These are runs of 7 systems, one row a step. Runs of the same system follow the same rule from any start.
trace 1, tif (8 x 20):
[[ 18 -19   2   8  -2 -19  16  16 -26  22 -12 -15   6  18  39 -15 -23  13
    7 -21]
 [ 33   0 -12  -3  -4 -28 -32  -6  17  12 -18 -12 -14   3  -4 -25   2  33
  -24 -19]
 [ 35  -3  -8  -5 -34  13  21  13   4  -8 -11  27  18 -16 -10 -35 -15   8
  -14 -17]
 [  6 -19  -1   5 -12  -8  25  -5 -17  19   4  -2 -34  31  12 -34 -23  -5
  -11 -25]
 [ 26  -3   0 -20   5 -14 -27   9  -3   7  23 -24  -7  -6 -33 -21 -23  16
  -32 -21]
 [-18  -9   2  -3 -31   4  26  -5   2  -1 -12  18   2 -33 -27 -25 -12   5
  -35 -20]
 [ -4 -15  -7 -22  -6  22  19  -4  -2   1  24   5 -46  21 -11 -32  -3 -23
  -19  -4]
 [ -6   6  21  -3  17  -4   3   0  -8   0  48 -26   3  -7 -42  -5 -36  -1
  -18  -9]]
trace 2, Seni:
[[-37 -13   2 -11   7  -4 -28  -9 -34  18  10 -32  -4   8  21  31  -8  -8
   -8   4]
 [-24  26   6   1   6  28 -11 -29  25 -18  11   0  17 -18 -23  22  14  -3
   -6  26]
 [ -8   1 -16  19 -46  13  -4 -17 -16  -5 -12  34 -10  17   9  13  -7 -36
    7   2]
 [ -9   2   2  -1  15  11 -22 -13 -24  11  18 -36   9  33  36  24 -12  -4
   10  15]
 [-21  24   5  19  -1 -11 -31 -27  18  -9  -4  -3  20 -21 -22  34   7   6
   -3  13]
 [ -9  -6 -24  -6 -38  28 -10  -5 -10  -9 -26  33  -2   0  23  16  22 -25
    8  13]
 [  9  14  -3  15   7  10 -13 -35   1  10   9 -23  -3  49  34   4  -8   1
    7  13]
 [  7  17  -5  12 -11 -23 -55  -6  -2  -1  -4  -7  21 -15 -14  37  -7   5
    0   2]]
trace 3, tif:
[[ 13  11  11   7  13  29  33   2   0  -5   3  -5  46   7  36  -3  -6  10
   22  18]
 [  6   6  -6  35  -5 -45 -30 -12  -2  11 -13   2 -23  27  11  20  -1  -7
   21  -7]
 [ 29  -5 -11 -29   0  13 -21  28  -8  -2 -15 -10  42 -22  24   4   7  23
    1   4]
 [  1  13  -1  39 -16  -8  21 -36  23   4 -30  16   0  19  19 -16   3  12
    1  -4]
 [ 51  -6 -20 -16 -12   4 -27  31 -20  -1  10   4  -7  24   8  -3 -10 -12
   12  -6]
 [ -6   1  16  17  -1 -18  11 -16  -8  20 -16 -24  32  -9  19  -9 -26  34
  -19 -19]
 [ 24  -4 -31 -12 -33  -5 -30  -4  13  -3 -22  25 -36   5 -11 -17  17  -5
  -17 -11]
 [ 22  -1   6  -8  -3  33  33   6 -11  -1  21  -8  33   6  10 -29 -33   6
   -8  -5]]
trace 4, Ruv (8 x 20):
[[ -8  -6 -15  16 -42 -14   5 -11   5  -3 -26  43 -33  -2 -14  -8   6 -20
   -6 -15]
 [ 17 -11   0 -26  22  31  16  20 -19   4  24 -21   4  25  33 -10  -8  -5
   13  10]
 [ -5  21  17  23   2 -26 -18 -23  10   2  14 -17  19 -14 -37   7 -27  16
  -20 -11]
 [-23 -25 -18 -30 -21   9  -5  21 -11  -3 -26  26 -20 -26   5   6  30 -17
   -4   1]
 [  0  13  15  19  21  20  44 -25  14   0  18  -8   2  33  19 -21  -8   2
   10  12]
 [ 26   8  -7  -4 -16 -15 -48  14 -13  -5  23  -1  -2  -5 -37  14 -25 -12
   -6 -11]
 [-50 -16  12  -7   8   2  23   5 -17   7 -21  -6  20 -30  26  18  13   7
    3   5]
 [  6  15  -5  12   6   5   3 -33  36  -7   9   9 -43  30 -17 -21  15  -8
   -7   6]]
trace 5, mimog (8 x 20):
[[-22   3 -10 -17   4  31 -15  -3   2 -10 -12   5  12  -7  26  33  33 -13
   19  33]
 [ 18  23 -12  34 -25   9  -7 -35  11  -5  -6  19   2  37  17   5  -7 -11
   13   8]
 [ 19  -2 -12  -4  -7 -10 -43  25 -32   2   5  -4  14   7  15  37 -12 -15
   24   3]
 [-19  10  -1  12   8   4 -12 -29   4   9 -24 -17  27   6  44  24  14  21
    3  18]
 [ 45  15 -27   0 -21   4 -39  -2  22 -12 -21  24  -1   7   3   1  20   2
    7   6]
 [ 23  -6  -6   0 -17  20   0   9 -31   8  -5  -7  40  15  44   5 -24   3
   10  -1]
 [ 12   6  -8   2   4 -28 -47 -20   4  18 -14 -29  -3  13  16   7   1  28
  -13  -7]
 [ 27   7 -14 -27  -9  30 -19   9  14 -13 -15   4  39 -28   7  -1  17  21
   -9  12]]
trace 6, kimat:
[[ -3  -1 -20  12 -40   2 -27   1 -20  -5 -14  31  -8   6   8  32   3 -34
   19   4]
 [-14  10   3   2  21  18 -15 -16 -13   4  14 -27  17  26  38  32   0  -6
   18  26]
 [ -3  26  -9  26 -22 -11 -40 -32  16  -7 -15  10  15  -6 -11  29   3   1
   -2  10]
 [ 10  -3 -19 -10 -15  28 -14  14 -17  -7 -17  14  21   4  41  27  14 -14
   26  19]
 [  6  21  -3  23   1   5 -20 -45  11   8  -2 -18   4  39  28   8  -3   9
    0  13]
 [ 30  12 -18  -8 -23   4 -51   7  -2  -8 -10   4  32 -14  -2  22  -2   5
    1   4]
 [ -5  -5 -11   1 -13  25   9 -18  -4   8 -35  -1  26  12  56   0   9  13
    2  10]
 [ 32  15 -23  -9 -16  17 -45 -27  14  -1   3  -8 -10  26   2  -8   0   5
  -20   5]]
trace 7, mimog, 8 rows:
[[-12  -4   9   7  24   3  48  17  13  -8 -12  19  -5  -2  18  -2  28  -6
   35  14]
 [ 23  13  12  38  20 -34  20   7  14  -2   8  10 -18  24  -8  -8  -6  -4
   33  -7]
 [ -1  -5  16   8  28 -33  14  43  -9   1  -2  -3  16 -22   0  22   2   5
   37  -1]
 [ -8   1   9  21  28 -26  31  -2  28   4 -30   6  -9   0  19  -9  29  20
   23   3]
 [ 46   5   0   6  17 -18  18  34  19 -11   0  20  -3   1 -10 -18   7   5
   31  -5]
 [  4 -10  19  19  18 -32  36  26 -12  15  -8  -9  19  -5  20  -8 -17  17
   20 -16]
 [ 10  -6   6  -2  37 -40   2  19  27   7 -17 -10 -20 -10  -5 -14  27  28
    8  -7]
 [ 27   3   8  -1  15   3  45  25  21 -12  -9  15  21 -20  -6 -31   5  20
   12  -3]]
trace 8, Ruv, 8 rows:
[[-29   3  20  19  19 -23  38   8  21  -7 -17  18   1 -32 -13   3  21   5
   19   2]
 [ 25  -4  -6   1  15 -15   9  25  11  -6  10  20 -43  23 -10 -10  15 -21
   30  -1]
 [ 19   7  21   7  37 -18   8  36  -5  -3  20 -17  31  -9  -3  14 -15  10
   32   2]
 [-17  -6   5  13  13 -56 -10  11  13   7 -20   6 -27 -23 -22   9  19   8
    7 -16]
 [ 19  -3  -5 -15  27   7  24  29  24 -13 -12  17 -11  -2  11 -12  40   4
   30  14]
 [ 38  14  13  38  13 -38  11  12   6   1   6   3   8  15  -8  -6 -21   8
   29 -13]
 [ 10 -19  -3 -22  18 -39 -23  43  -9  10 -11 -12 -10 -23  -3   9  12  15
    8 -11]
 [ -1   4  10  10  27 -13  35   0  36  -2 -27   5   5 -18   4 -22  29  30
   10   3]]
trace 9, zuv, 8 rows:
[[ 26 -20  -3 -12  -7 -12  28  24  -2   7  -3   7 -21  -4 -13 -47 -13   9
  -16 -30]
 [  9 -17   8 -33  22  -7  10  23   2   6  15 -21  -8 -22 -25 -32  -5  23
  -25 -16]
 [-14 -10   4 -19  -1  -4  21   9  19  -5  -5  11 -13 -39 -40 -29  12  10
  -27 -13]
 [ -4 -16   4 -21  -6  13  37  23  -4  -9  16  19 -19 -18 -35 -29  -8 -17
  -10 -12]
 [-15  -5  24  -6  22  -5  31  15  -8  -2  37 -13  -5 -17 -40 -15 -26  -4
   -9 -11]
 [-31  -3  14 -12  11  -9   5  16   2 -10  20   4  -6 -41 -53  12   1 -11
   -8  -1]
 [-36  -3  13  -5   6  17  37  10  -1 -17  19  21  -8 -20 -27   6   6 -30
   11  10]
 [-16   9  19  20  14  -5  22   5  -7 -10  41   4  -9   3 -35  13 -24 -31
   19   3]]
trace 10, kimat:
[[ 24   8   6  15   0 -43 -21  28  -9  -2   5   0  16 -23 -33  17 -22   6
   11 -17]
 [-31 -22   1  -9  18 -12  23  14   0  10 -36   2  -7 -14  34   4  35  11
   14   5]
 [ 21  19  -4   1  18   8   0 -16  41 -16  19   6 -32  21 -23 -21  18  -3
    2  11]
 [ 34   4   9  19  -4 -22  11  35 -17  -2   6   8  33  -9  -7   4 -32   3
   23 -15]
 [-22 -22  -1  -5  19 -35  -1   2  -3  23 -30 -16 -28   3  29  -2  23  17
   -1 -11]
 [ 19  18   1 -17  26  19   0   2  44 -21  16   2  -3 -13 -30 -16  26  11
   -3  17]
 [ 27  -1   3  30 -21 -13  36  17  -7  -1  -9  28  15   4   5 -18 -24  -3
   19 -19]
 [  3 -22  -3 -20  23 -31 -21  15 -13  22   1 -30 -36  16  15  -5   6  11
   -2 -12]]
trace 11, Makor:
[[-33  10   4  24 -29   8  -9 -27 -22  -4  14   8  12   0 -11  31 -28 -27
   -5   4]
 [-35  -3  -9 -25   3  26 -31 -17 -11  -2  10 -15 -14   4  11  30  18 -19
   -7  22]
 [-18  32   7  13   2  28  -5 -35  23 -20  15   4  20  -7 -20  19   4  -6
   -1  25]
 [-17   8 -16  14 -33  10 -30 -17 -15  -6  -5  22  -6  11   7  38   3 -34
   12  12]
 [-16  16  -1  -3  18  23 -22 -25   4  -1   3 -22  19  16  31  33  16   1
   12  33]
 [ -7  28  -5  23 -11  -8 -32 -30  28 -12 -15  14   6  -9 -19  25  16  -1
    1  14]
 [  6   5 -21  -1 -27  25 -23  -6  -6  -8 -25  20  20   6  36  25  17 -12
   17  20]
 [  6  23  -4  21   9   0 -24 -41  19   6 -10 -17  10  28  28  12   7  17
    5  15]]
trace 12, Makor:
[[ 49  21   2  25  21 -21  -4  13  21  -8   2   5   6  20   3   2   1   8
   37   5]
 [  2  -8   1  18   1 -44  -6  24 -11  14 -36   2  13 -14  26  17   5  18
   23 -12]
 [ 17  -9  -9 -14  18  -7  12   7  29   6 -33   1 -12  -2  24 -27  37  30
    3   0]
 [ 58  12  -3  17  -4 -15  12  14  20  -6  -8  16   8   8  -8 -29 -10  17
   12 -13]
 [ 19 -20  -4   4  -8 -34  -1  28 -27  21 -21  -8   5   4  28  -5 -18  16
    6 -25]
 [ 13 -12   3 -22  26 -13  11   9  18  11 -11 -23  -5 -13   4 -35  12  39
  -20 -13]
 [ 36  -4  -2   0 -18  -5  22  17   9  -7  -4  22   0 -15 -29 -41 -15  10
  -14 -25]
 [ 16 -25  -1 -10 -10  -3  17  21 -38  18   7 -12  -5  16  21 -23 -33  -2
   -5 -25]]
trace 13, zuv, 8 rows:
[[-14  13   2  19   1  30  25 -33  10  -2 -13   2  20  23  43   4  10   2
   13  22]
 [ 29  10 -13  28 -23 -24 -40 -15 -11   8   0   3  -9  33   3  12 -23  -8
    7 -12]
 [  5  -2  -6 -18   9  13 -22   6 -15   7 -14 -24  38  -5  45  21   7  20
    8  14]
 [-11   5 -13  17 -13  -9 -13 -45  22  11 -30   4 -26  24  18  -7  21  10
  -13   1]
 [ 55   3 -21  -8 -27  24 -18  10  -7  -5  -4  11  23  17  20 -11 -11   0
    5   0]
 [-11 -11   7   8   4 -20   4 -18 -15  29 -20 -31  10  10  36  -9 -15  30
  -16 -16]
 [ 21   3 -26 -30 -12   9 -45 -11  19  -3  -9  -3 -19   1  -8 -12  20  10
  -28   3]
 [  7  -4  -3   1 -24  27  35  -8   2   1 -27  14  31  -9  25 -30  -6  18
  -15  -6]]
trace 14, Seni, 8 rows:
[[ 12  26   7  15   8  37  12 -31   8 -10  30 -10  19  33   8  -1 -17  -8
    8  20]
 [-17   1   0  26 -24 -39 -34  -6 -24   9  -5   2  -3  -4 -12  35 -23 -13
    1 -15]
 [-31  -6  -3 -29  10  36  -4   0  -7  -4  -7  -9  21 -14  29  23  27  -2
    3  27]
 [ -2  26  -4  34 -10   1  -2 -46  31  -9   1  17 -20  26 -11  -2   7 -10
    1   8]
 [ 19  -3 -15  -2 -22  -2 -37  21 -37   3   4   3  17  10  16  32 -20 -21
   19  -2]
 [-33   6  10   8  17   2   0 -34   7  12 -19 -27  22  -3  32  15  13  26
   -8  12]
 [ 12  14 -21  -5 -15   3 -38  -8  22 -17  -4  25 -26  -1 -25  12  27 -17
    0  13]
 [ 22   4 -10  13 -28  25   8  -8 -19   2 -12   7  37  21  43   0 -19   0
   11   3]]

Name the system that made each run.
trace 15 (2 x 20):
[[-24 -11 -12  -2 -27 -31 -38  -6 -11  10 -20   8 -31 -16 -17  17   5  -9
  -19 -18]
 [-18   1   7 -28  23  47  21   8   1 -15  17  -6  19 -10   9   8  17 -10
   11  30]]
 -> kimat
trace 16, 2 rows:
[[-25  17  24   4  17  10  19  -9  12 -11  19 -10  35 -37 -33   8  -9  11
  -10   9]
 [-32 -17  -8   3 -30   1  18   0 -11  -3  -8  35 -39  -3 -12   0   7 -36
   -1  -6]]
 -> Seni
trace 17:
[[-32  -3   9  -2  -5  19  16 -40  -3  12   6 -23   3  -2  -1 -19 -17  13
  -42  -7]
 [ -6  -9 -12 -26 -37  22 -15   7 -12 -10  13  15  -8 -21 -35  -5 -12 -21
  -30  -9]]
 -> kimat
trace 18, 2 rows:
[[  7  10  -2  -8   4  38  39   2  32 -23  -2  27   3  -7  -5 -21  25  -5
   11  18]
 [ 18   7   2  38  -8 -20   0  -4 -13   4  13  10 -14  41   6   6 -25 -23
   27  -8]]
 -> Makor
trace 19, 2 rows:
[[ -5   2  11 -33  16  36   7  16  -6 -14  34 -16  30 -28 -21   3  -7   0
  -10  15]
 [-54   4  11  29  -6 -15  18 -32   6   1  -3  13 -24  -1 -14  13   4 -20
    0   2]]
 -> tif
trace 20 (2 x 20):
[[-32  -7  13  12  12  -5  33 -33   8  17  -5 -19 -15  14  14 -24  -2  16
  -21  -7]
 [ 33   9 -12 -16  -6  -1 -36  15  13 -16  25  10 -24  -3 -45  -2   0 -15
   -5  -1]]
 -> tif
trace 21 (2 x 20):
[[ -7  -4  15   8  18 -19   1  29 -27   0  33  -5  -8   6 -14  27 -19 -28
   32   0]
 [-39   5  20   3  40 -25  -1   8   8  -3  11 -13 -11 -22 -21  30  17  -3
   18  12]]
 -> Ruv
trace 22 (2 x 20):
[[ 10 -26 -10 -16 -24  14  15  28 -43  11  -4   5   6   6  30  -7 -20 -13
    0 -14]
 [-25  -1   8  -9  16  -1 -13 -36   5  16  15 -40 -17  11  -1 -12  -7  16
  -35  -2]]
 -> kimat
trace 23:
[[-19  11  -3  28 -20  12   2 -22  -8  -2 -22  16  25   9  39  31   4 -10
   20  17]
 [ 13   9 -11  17  -7   0 -31 -20 -13   9   8  -8 -11  48  29  21  -9 -17
   16   9]]
 -> zuv
trace 24:
[[ 18  -8  -1 -31  23   8 -20  25 -23   3  41 -29 -14  17  -4   3 -13 -11
    3   1]
 [-39   6  29  15   9 -15  25  -9   0   1   8  -9  23 -36 -30   7 -17  10
  -12  -5]]
 -> Makor
trace 25:
[[ 31   9 -10 -13   1  25 -20  22 -10 -13   4   1  36   4  23  21   4  -6
   28  21]
 [-21   7   8  39  -3 -40 -11 -29  -5  21 -21 -13   6   9  17  20 -11  16
    1  -9]]
 -> Ruv
trace 26, 2 rows:
[[ 30   7  -1 -28  19  33  -3  24   3 -13  11 -12  44 -13  14   3   7  14
   12  18]
 [-12   5   6  43 -22 -42   3 -25   2  15 -23   8  -6   0  -6  -2 -19   9
   -8 -23]]
 -> Ruv
trace 27 (2 x 20):
[[ 13 -10 -14  14 -36 -23 -20  21 -33   8 -16  20   1   4  14  22 -18 -18
   16 -16]
 [-11  -4   4 -19  38  16  -4  -8  -5  11  12 -40   1  20  38   5  10  12
    5  18]]
 -> zuv
trace 28, 2 rows:
[[ 26  11   9  -6  22  -2  15   9  35  -7  -9  -6  25 -27 -12 -26  11  41
   -7  -1]
 [ 34 -14 -14  -2 -22  -9  23  18   9   3 -28  26 -19   3   6 -42   5   8
   -2 -22]]
 -> kimat
